128 stands for zero in the data rows.
Here is a table of points, one per row:
[139 130 171 144 143 156 135 170  95 136 152  65 106 104 123 106  94  84
 121 113  84 144 125 115 155 154 123 134 145 109 150 127  87 121 145 162
 125 121 101 106  87  90 141  86 118 128 136 112 143]
[108 111  93  99  81 107 151 140 140 129 150 117  98 110  89  98 105 123
 117 173 153 150 144 136 139 154 170 176 155 164 111 139 156 153 107 133
 123 151 135 112 111 125 109 141 147 138 106 103 166]
[119 127 123 181 106 141  99  91 143  72 133 144 131 134 131 120  98 173
 133 129  99 152 146 116 139 145 117 150 113 127 139 115 152 153 101 121
 134 118 105 129 159 153 119  91 124 149 137 124 100]
[134 133 124  90 107 156 133 131 115 106 163  95 160 143 139 169  99 150
 142 147 119 107  80 130 130 123 119 149 131 134 132 177 119 121 108 104
 130 156 176 172 139 137 156 126 103 150 155 169 126]
[108 171 163 103 151 135  78 133 139 105 159 154 160 175 119 153  97 115
 139 133 176 121 177 130 128 137 123 147 134  89 136 115 165  98 152 134
 155 104 117 109  97 139 130 132  86 105 154 109 168]
[130 126 115  97  95 121 130 126 103 130 167 144 131 128 155  88 145 138
 149 102 119 122  85 113 148 183 141 112 132 142 139 122 113 108 102 152
 144 153 102  99 116 103 147 142 131  94 149 140 107]
[143 106 161 149 119 136 152 136 144 142 104 133 153 131 128 127 136 110
 131 121 173 167  97  82 130 109 137 157 137 131 149 103 119  93 132 123
 113 199  77 127 109 180  83 107 111 111 108 139 112]
[122 150 144 120 121 132 157  95 105 174 141 117 122 126 111 168 143 134
 139 152 113 157  90 189 102 148 141 118 110 125 134  99 131  74 155 131
  91 112 138 121 175 106 140 123 134  90  93 122 136]
[123 116 127 115  95  99 138 105 100 112 115 161 106 124 115 175 114  93
  94 146  96  90 132  97 106  91 165 113  99 138 141 130 113 164 150 178
 121 133  85 110 141 129 122 145 112 119 148 105 102]
[130 118  87 118 106 132 115 126 129 115 146 131 125 107  97 105 130 140
 110 181 134 106 135 102 166 104  96 134 184  95 101 100 107 103 167 139
 117 130 110 106 146 123 150 148 144 102 150 109 144]
[110 131 126 127 118 192 111 110 110 130  83 132  87 110 102 121  94  81
 108 136 136 151  95 178 128 107 130 139 136 134 123 108 101  83 125 158
 150 107 121 147  99 158 119 173 143 150 145 126 104]
[113 153 117 108 120 114 156 100 148 144  98  78 158 146 161 116 155  89
 121 136 123 137 115 114 120 151 152 123  87 107 133 144 129 131 115  88
 128 115 128  49  93 152 114 116 134 148 127 158 143]
[172 158 103 150 163 127 128 161 130 153 131 150 130 147 130 117 127 132
 128 114 139 113  70 137 166 144 120 172 148 149 132 109 135 168 163  98
 119 125 127 133 132 128 131 138 183  97 143 141 130]
[120 115 123 114 135 134 130 124 142  86 155 105 119 161 136 109 140 107
 171 121 130 102 117  98  62 150 122 134 152 139 145 117 140 128 165 140
  85 121 125 109 178 152 131 137 146 135 141 129 115]
[105 174 148 135  90 140 136 140 149 104 139  90 151 102 115 119 133 141
 100 120 167 131 104 118 115 122  65 152 119 131 116 141 121 123 121 110
 136 112 120  93 138  42 122 144  96 142 135 116  91]
[116 141 108  89 136 100 130 134 140 119  94 125 138  84 111 166  96 131
 119  87 137 200 110 125  92 144  98  96 177 101 116 112 134 136 147 133
  97  96 137 131 143 137 112 108 122 156 139 148 162]
[132 110 110 165 120  65  71 126 138 137 168 146 138 119 123  91 132 100
 104 138  68 180 123 115 118 115 143  88 127 145 149 131  78  91 130  97
 151 105 173 141 130 112 123 138  98 122 116 139 108]
[138 150 141 124 119  78 145 153 103 150 142  89 131 160 106 132 131 111
 111 159 129 110 142 122 144  81 113 106 171 155 158 111 180  96  86 119
 139  92 125 154 167 143  83 132 134 106 142 164 113]
[125 111 104  77  99 125  85 145  93 144 145 158 127 117 143 121 114 120
 175 109  99 128 130 141 157 129 104 116 127 138 139 126 164 113 119  91
 105 128 162  95 100 150  88 127 138 149 146  73 110]
[100 154 118 112 117 116 117 131 181 123 127 117 141 121 123 143 135  94
 152 134 134 170 151 115 151 138 146 101 114 161 134 100 134 154 166 142
 169 199 115 158 162  88 133 124 143 109 112 139 125]
[110 131 141 124 111 137 179 176 186 142 163 150 175 151 124 137 161 140
 121 142 115 115 144 170 124 118 129 121 138 123 108 149 128 118 144 151
 140 119 130 161  78 155 109 155 171 140 108 129  90]
[137 140 112 141 189 178 122 123 155 184 113 145 132 129 122 103 128 138
 136 136 105 103 163 128 124 169 159 154 147 109 169 123 138 146 134 158
 149 129 138 132 167  88  91 193  87 135 127 166 147]
[163 100 134 110 103 186 137 148 122 133 120 133 136 144 149 121 141 110
 100  84  93 138 138 109 112 170 121 117 142 135  79 111 185 125  90 111
 147  99  99 148 175 131 140 117 116 107  78  99 124]
[115  89 123 125 150 160 103 119 122 126 139 173 179 134 103 120 117 101
 103 125 155 126 114 136  65 125 126 137 126 153  83 182 106 119 134 118
 111 157 146 128 146 135 139 128 123 125 123 122 138]
[141 102 140 129 144 129 176 139 134 101 100 132 124 113 158 104 120 125
 137 109 138 118 131 148 107 106 121  76 145  93 170 122 126 122  86 147
 101 185 162 120 127 101 110 151 146 114 158 105 135]
[113 116 118 121 152 127 126 138 127 169 146  94 126 113 156 149 123 167
 156  70 134 142 149 131 169 102 173 147 116 144 107 150 106  93 152 150
 156 109 117  83 179 163 113 127 140 143 139 113 125]
[103 117 109 142 171 149 118 154 161 133  99 138 106 124  73 136  90 164
 139 109 111 122 131 101 154 115 110  93 145 133 110 141 116 115  77 123
 104 127 122 102 112 122 144 136 124 116  73 139  75]
[158 129 145 126 106 140 162 137 104 112 125 145 108  89 127 114 120 162
 126 151 162 116 131 132 161 148 155 113 115 112 138 113 172 126 164 141
 140 111 160 135 110 141 161  95  99 139 123 181  74]
[130 207 133 140 138 159 125 165  80 122  95 129 172  67 111 154 175 127
 149 105  97 116 158 124 131 120 150 112 152 166 120 149 124 143 111 110
 137 164 126 139 128 145 125 142 126 137 176 136 136]
[127 130 128 107 197 110 120 126 138  90 145 158 113  95 119 110 171 119
 148 171 141 125  82 142 117 141 143  90 156 109 147 162 139 112 114 111
 170 110  63 122 128 160 173 100 118 132 124 145 133]
[133 127  86  90 131 145 165  91 151 100 150  92 141 149  91 147 115 158
 103  88  91 123 100 122 118 108 150 123 113 126 145  94 103 148 124 161
 176 105 151 152  79 146 123 114 106  91 134 102 146]
[108 135 156 115 169  98 138 135  89 103  94 147 152 167 120 113 100 123
 128 126  99 102 118 142 154 112 115 102  98 163  97 106 141 133 146 142
 104 121  92 130  97  78 120  98 144 169 104 126 155]
[139  81 107 150 112 111 133 146 115 131 106 113 107 149 110 153 139 119
 111 100 169  82 135 161 107 193 133  90 167 185 132 134 103 150 152  93
 145 104 122 116 101 102 116 110  97 145 130 127 136]
[ 86 117 156 136 159 131 165 132 123 144 124 160 106 172 107 103 138 132
 146 117 154 159  91 104 137 116 154 136 143 116  92 119 135 173 122 122
 178 124 176 136 141 122 109  97 131 117 180 105 106]
[136 148 133 112 128 105 134 161 156 113 102 135 130 120  94  92  91 103
 123 111  99 112 125 103 149 119 134 148 121 123 181 130 146 152 141 103
 103 144 165 129 139 164 144 134 104 137  89 110 151]
[189 121 135 113 163  97 163 106 130 121 114 113  98 144 115 147 145 159
 148 136 128 166 165 122 133 107 101 125 135 155 136 156 128 120 118 106
 123 130 101 119 126 123 147 180 124 110 122  66 138]
[168 150 154 170 103 151 128 106 135 132 107 135 131 127 124 123 115 162
 142 137 140 149 161 129  93 117 138 154 165 164 190 156 124 127 138 146
 114 114 159 105 107 125 151  82 177 104 112 141 131]
[119 170 115 151 133 106 135 131 147 122 153 148 128 155 160 154  79 113
 163 109 130  89 122 113 127 166 128 125 139 117 132 155  80  97 145 132
 116 119 125 146 122 136 106 121 142 131  85 113 101]
[ 98  98 101 145 114 163 155 130 114 132 129 107 143 110 114 119 109 126
 186 176 149 120 163 104 136 113 129  99  99 148 126 154  95 152 133 121
 136  72 108 118 145 143 114 121 123 138 124 151 144]
[134 111 103 148 142 123 124 136  59 116 108 104 168 160 160  94 104 164
 125 162 156 118  96 148 128 126 105 122 108 135 135  93 112 124 120 158
 144 161 144 124 156 156 112 147  84 150  91 124 144]
[197 152 106 144 158 149 146 113 132 156 137 152 134 136 146 188 122 119
  73 163 142 111 146  96 151 129 140 120 125 145 123 101 105 125 134  88
 125 141 150 122 132 134 131 121 150 145 152 111 137]
[153  87 178 118 154  99  94  86 120 158 156 105 167  65 115 160 116 115
 124 138 163 118 122 112 151 172 105 110 121 112 108 126 130 162 117 187
 137 134 157 151 135 149 122 113 154 140 113 129 119]
[ 89  93 101 151 137 100 110 154 125 126  79 130 150 130 176 162 167 123
  92 144 145 142 147  99 140 130 147 166 160  99 143 116 151 101 116 130
 142 112 161 122 106  96 146 125 128 142 119  93 102]
[159 122 140 133  78 115 103 130 180 142  85 120  89 139 136 126 143 128
 118 116 143  99 105 164 170 120 128 111 128  85 109 189 120 139 138 130
 111 134 123 142 151 147 101 123  57 107 146 121 151]
[128 134 121 176  88 122 162 148 117 167 146 136 118 115 131 117 114 115
 145 109 122 137 121 106 108 121 135 118 107  70  98 119 150 121 164 105
 121 128 100 167 122 140 175 152 118 184 113 120 147]
[147 136 131 111 120 128  87 152 112 116 121 120 138 165 108 113 136 141
 101 137 132 159 126 125 124 121 193 121 120  81 116 118 102 168  92 123
  58  86 105 130 137 114  96 144 168 130 144 160 113]
[ 69 144 115 140 136 118 105  95 113 131  96 104 127 136  99 147 180 134
 124 117 131 105  98 115 161 129 112 129 113 135 122 115 137 143 141 129
  77 127 143 116 124 145 165 141 106  87 109 117  91]
[139 144 167 134 129 126 129  79 127 154 155 122 152 157 136 100 142 111
 118 118 136 151 135 151 168  98 123 151 170 142 125 134  92 179  91 102
 127 127 106 138 132 135 169 132 120 147 110 115 153]
[119 145  97 103 114  90 136 116 104 193  98 150 102 175 144 121 114 135
 147 123 118 150 150 119  99 119  71 157 154 121 139 160 113 146 122 162
 147 147 104 160 133 114 154 107 129 153 160 158 101]
[118 130 144 104 112 114 118 175 154 112  81 152 123 117 137 125 113 152
 112 149 117 122 124 184 124 129 102 144  82 129 131 111  89 119 121  94
 180 133 122 119 177 139 127  93 163 102 120 127 152]
[159 117  68 107 155 150 100 166 107 111 142 102 105 146 130 116 143 108
 113 110 140 144 173 146 108  87 131 126  94 104 107 123 118 133 164 123
 117 161 138 129 123 125 156  75 121 101 136 150  98]
[149 152 160 138 144 121 119 170 152 157 119 128 135 129 169  99 114 134
 106 162 112 156 131 128  96 148 111 119  92 192  98 148 159 147 137 185
 108 105 140 115 109 166 152 157 100  88 165 116 119]
[107 107 159 106 156 114 134 114 138 129 149  94 106 104 134 125  92 143
  51 120 107  92 145 125 104 144 116 150 115 110 140 140 124 119 119  89
 128 148  87 125 138 130 112 133 144 137 148 125  77]
[118  83 151 142 103 137 128 117 100 100 139 142 148 157  71 140 151 112
 135  87 138 142 166 162 151 152 136 151 101 134 176 128 137  92 135 119
 120 137 116 151 135 128 141 140 115 128 142 144 128]
[ 92 114 144 103 131 173  97 113 132 156 125  98 141 117 182 105 117 158
 138 155 151 114 116 127 112  80 164  88 139 129 160 138 146 138 158  90
 107 121 116 192 123  93 121 102 126 114 114  70 124]
[139 117 107 111 109 160 126 114 136 147 139 158 124 102 152 156 124  90
 138 121 121 110 109 123  96  69  94 137 129 126 144  77 137 161  97 122
 150 103 119  77 105 118 139 134 107 125  94 157 125]
[122 136 100 149 108  90  99 106  78 131  98 103 150 102 132 124 100 146
 132 109 131 104 132 132  91 134 144 142 125  86 115 156 150 140 115 113
 163 140 108 145  89 136 130 156 166  51  97 134 146]
[111  80 174 121 118 115 147 161 123 105 152 165 135 128 168 158 129 149
 115 101 124 133 132 134 149  80 149 139 153 122 119 156 142 138 151 144
 127 127 149  89 148 108 157 155 135 116 100 189 169]
[108 150 108 164 133 133 127 149 124  77 138 127  67 125 163 155 136  97
 121 125 149 128 103  91 133 122 139 151 111 145 115 156 136  98  72 162
 116 115 144 173 146 114 116 113 142 111 117 121 181]
These points spread out most along one direction. Take the direction at right angles to it along which they spread out most. Then take the direction at right angles to both along which they spread out most. Go by this last direction. How far along it is each point below, from 0 to 99? 50 is the average, and the first point above lies past it. One standard deviation of the points above along it is 16.
[110 124 125 189 152 116 137 158 111 161 193 139 102  98  97 146 166 153
 129 126 117 130 122 150  93 112  89 150  99 115 147 120 143 166 118 116
 109 144 120 117 112 133  70 106 112 114 137 113 150] -> 51
[141 124 110 147 146 108 140 114 146 117 116 141 137  98 135 102 136 140
 111  87 143 127  98 125 132 120 130 149  97 155 172 130 148 129 152 125
 134  88 117 150 140 122 158 167 165 173 178 107 140] -> 53
[124 121 153  87 152 102 141 114 123  99 122 120  93  89 166 108 151 126
 159 117 137 121 173 120 118 134 113 180 120 154  90  71  73 125 132  93
 104 102 142 183  96 137 106 156  98 113 111 166 121] -> 52
[138 107 159 173 131 128 124 118 134  92 123  81 109 161 123 150 110 151
 155 153  95 152 123 121 107 137 132 105 140 114  80 110 148 117 152  96
 164 164 147 113 109 125 136 174 139 151 154 147 141] -> 52
[ 74 136 110 129 143 162 121 101 128 126 154 133  82 141 180 158 130 138
  85 148 115 163 138 167 160 158 118 108 141 149 153 143 161 151 137 127
 110 167 117 134 107 150 126 139 132 148 121 164 145] -> 51
[131 180 145 133 125 100 130 111 120 129 151 134  99 114 125 127 106 126
 139 120 157 101 147 179  95 125 196 125 133 122  99  94 119 130  88 134
 128 149 153  99 150 134 164 116 104 164 115 100  94] -> 56
[140  80 160 128 116 127 100 135 157 141 104 134 129 122 128 179 120 119
 197 171  79 110 102 134 125 147 146 169 120 127 119 107 124 134 106 118
 118 123 114 135 113  98 145 110 122 123 169 125 125] -> 55
[ 94 117 113 122 118 125 152 109 152 171 121 148 141 130 111  93 136 165
 101 127 123  97 156  96 125 140 124 111 105 132 105 106 125  67  88 130
  90 139 130 139 117 126 161  84 122 123 172 147 192] -> 46
[113 126 145 132  98 146 105 165 146 121 130 110 124 150 133 137 197 133
 137 141 128 112 154 136 123 149  94 108 131  96 155 100  87 155 112 168
 139 128 148 140 139 167 163 138 166 167 114 101 143] -> 48
[171 122  68 153 140 116 140 119 172 108 139 125 174 122 144 136 117 109
 157 125 160 153 144 176 156 119 118 121  99 123 119 127 152 131  97 152
  99 125 102 141 117  95 124 133 127 125 146 132 104] -> 48
[149 125 138 138 135 129  81  91 159 142 121  86  95 129 109  97 148  90
 135 102 121  72 122 134 120  88 116 130 115 150 104 131 172 100 136 145
 149 139 149 117 119 114 118 110 166 156 113 161 132] -> 54
[144 153 155 131  89 138  89  95 124 118 142 168 103 132 135 116 135 169
 125  98 156 129 124  97 124 127 111  71 123 133 115 112 110 127 144 124
 140 123 123 120 106 116  84 143 145 120 129 140 144] -> 52
[118 133 121 156 126 135 180  69 115  89 112 149 153 112 149  93 143  88
 122 138  77 120 155 155 155 133 103 133 161  95  93 151 125 132 155 125
 120 115 154 119 148 130  92  98 134 100 137 115 119] -> 48
[171 141 117  91 127 129 113 122 118 107 121 143 135 128 112 129 191 180
 125 155  97 138 109 109 114 126 141 163 127 121 111 164 134 103 151 162
 132 144 120 130 115 102  85 104 106 185  84 110 132] -> 47
[138 133 147  95 138 149 145 122  99 143 122 147  97 142 105 131 129 101
 138 146 151 149 137  90 145 153 102 119  52  94 144 174 124 134 122 104
 148 117 165 124 132 106 129 155 155 121 110 124 121] -> 53
